[[129 138]
 [123 137]
 [130 139]
 [138 150]
 [139 147]]
->
[129 137]

[[124 150 112 126]
 [124 112 130 104]
 [124 150 110 127]
 [124 109 137 105]
 [124 126 121 125]]
->
[124 112 110 105]

[[119 131 152 136 112]
 [121 131 110 134 136]
 [138 144 132 134 108]]
->
[119 131 132]

[[129 123 141 100 110]
 [121 147 123 132 137]
 [139 127 128 139 108]
 [109 141 135 128 138]
 [128 150 113 118 142]]
->
[129 147 128 128 142]

[[132 126 116]
 [130 126 142]
 [119 139 108]
 [128 128 122]
 [144 114 150]]
->
[132 126 108]

[[136 155 128 120 126]
 [141 129 119 119 129]
 [113 145 145 117 109]
 [133 119 144 151 131]]
->
[136 129 145 151]

[[150 156 122 130 130]
 [143 149 133 140 128]
 [153 147 107 128 125]
 [137 135 127 125 133]
 [144 128 111 137 120]]
->
[150 149 107 125 120]

[[139 131 116]
 [125 123 144]
 [102 135 146]
 [148 126 113]]
->
[139 123 146]
---
[[139 155]
 [126 101]
 [122  99]]
->
[[139 155]
 [126 101]]

[[138 108 136 134]
 [114 107 113 127]
 [138 111 114 120]
 [120 117 117 132]]
->
[[138 108]
 [114 107]]

[[115 123 158 131 139]
 [116 117 149 132 135]]
->
[[115 123]
 [116 117]]

[[125 123 143 142]
 [114 126 117 115]
 [115 131 124 154]
 [128 111 124 131]]
->
[[125 123]
 [114 126]]

[[108 107]
 [100 110]
 [120 118]
 [126 126]
 [113 130]]
->
[[108 107]
 [100 110]]

[[128 106 154]
 [125 137 112]
 [129 132 114]
 [125 132 144]
 [128 141 122]]
->
[[128 106]
 [125 137]]
---
[[124 129 129 123 144 123 111 139 127]
 [133 126 130 113 138 121 113 133 126]
 [125 131 131 119 140 128 108 134 126]
 [132 124 132 124 138 124 113 132 127]
 [128 132 125 121 141 117 119 136 127]
 [134 126 133 122 138 128 112 133 125]
 [127 127 133 120 139 126 106 133 126]
 [128 133 129 127 140 127 115 135 125]
 [134 130 128 121 139 116 114 133 127]
 [128 132 129 124 139 125 116 133 126]]
->
[[126 133 116 125 139 124 129 132 128]
 [127 133 114 116 139 121 128 130 134]
 [125 135 115 127 140 127 129 133 128]
 [126 133 106 126 139 120 133 127 127]
 [125 133 112 128 138 122 133 126 134]
 [127 136 119 117 141 121 125 132 128]
 [127 132 113 124 138 124 132 124 132]
 [126 134 108 128 140 119 131 131 125]
 [126 133 113 121 138 113 130 126 133]
 [127 139 111 123 144 123 129 129 124]]

[[127 121 138 124 125 131 135 130]
 [124 133 134 130 126 129 136 125]
 [128 131 120 132 131 120 117 126]
 [123 117 158 120 119 141 157 127]
 [128 132 119 132 131 120 123 128]]
->
[[128 123 120 131 132 119 132 128]
 [127 157 141 119 120 158 117 123]
 [126 117 120 131 132 120 131 128]
 [125 136 129 126 130 134 133 124]
 [130 135 131 125 124 138 121 127]]

[[124 145 124 128 122 122 131 138]
 [131 124 120 128 122 129 134 121]
 [124 129 126 128 132 128 123 128]
 [128 128 128 128 128 128 128 128]
 [135 126 151 129 129 133 135 135]
 [124 145 122 128 122 121 131 137]
 [122 125 121 127 136 125 115 127]
 [128 126 121 131 124 133 137 121]
 [123 127 125 128 135 127 119 128]]
->
[[128 119 127 135 128 125 127 123]
 [121 137 133 124 131 121 126 128]
 [127 115 125 136 127 121 125 122]
 [137 131 121 122 128 122 145 124]
 [135 135 133 129 129 151 126 135]
 [128 128 128 128 128 128 128 128]
 [128 123 128 132 128 126 129 124]
 [121 134 129 122 128 120 124 131]
 [138 131 122 122 128 124 145 124]]

[[139 137 129 142 147 121 127 120 122 138]
 [136 101 138 117 116  98 136 147 145 137]]
->
[[137 145 147 136  98 116 117 138 101 136]
 [138 122 120 127 121 147 142 129 137 139]]

[[139 142]
 [121 123]
 [133 132]
 [129 128]
 [142 145]
 [133 130]
 [139 139]
 [108 105]
 [137 135]
 [109 114]]
->
[[114 109]
 [135 137]
 [105 108]
 [139 139]
 [130 133]
 [145 142]
 [128 129]
 [132 133]
 [123 121]
 [142 139]]

[[126 142 137 145 129 124]
 [119 119 123 124 123 138]
 [129 107 123 118 110 138]
 [128 114 121 114 124 117]
 [125 112 115 116 119 151]
 [121 135 122 125 127 125]
 [122 139 136 128 135 113]
 [131 117 122 119 126 142]
 [126 124 121 132 124 140]
 [128 107 112 113 120 129]]
->
[[129 120 113 112 107 128]
 [140 124 132 121 124 126]
 [142 126 119 122 117 131]
 [113 135 128 136 139 122]
 [125 127 125 122 135 121]
 [151 119 116 115 112 125]
 [117 124 114 121 114 128]
 [138 110 118 123 107 129]
 [138 123 124 123 119 119]
 [124 129 145 137 142 126]]

[[154 133 134]
 [116 108 101]
 [140 134 154]
 [101 133 114]
 [152 109 113]
 [118 122 101]]
->
[[101 122 118]
 [113 109 152]
 [114 133 101]
 [154 134 140]
 [101 108 116]
 [134 133 154]]

[[149 147 140 145 131 145 147 113 118 136 135 145 121 129]
 [119 120 128 126 115 136 125 139 157 109 130 115 145 136]]
->
[[136 145 115 130 109 157 139 125 136 115 126 128 120 119]
 [129 121 145 135 136 118 113 147 145 131 145 140 147 149]]
---
[[153 115]
 [156 111]
 [157 109]]
->
[153 111]

[[119 108 114 115]
 [152 142 135 126]
 [119 110 128 113]
 [142 136 108 144]]
->
[119 142 128 144]

[[120 138 112]
 [150 113 128]
 [109 137 121]
 [146 119 148]]
->
[120 113 121]

[[107 150 140 121]
 [142 133 149 114]
 [131 142 112 113]
 [130 149 110 110]
 [106 146 141 119]]
->
[107 133 112 110]

[[113 115 145 150 127]
 [129 138 123 117 140]]
->
[113 138]

[[112 126 140 133]
 [103 102 142 142]
 [122 104 136 124]]
->
[112 102 136]

[[112 113 140 137 118]
 [103 142 133 118 108]]
->
[112 142]
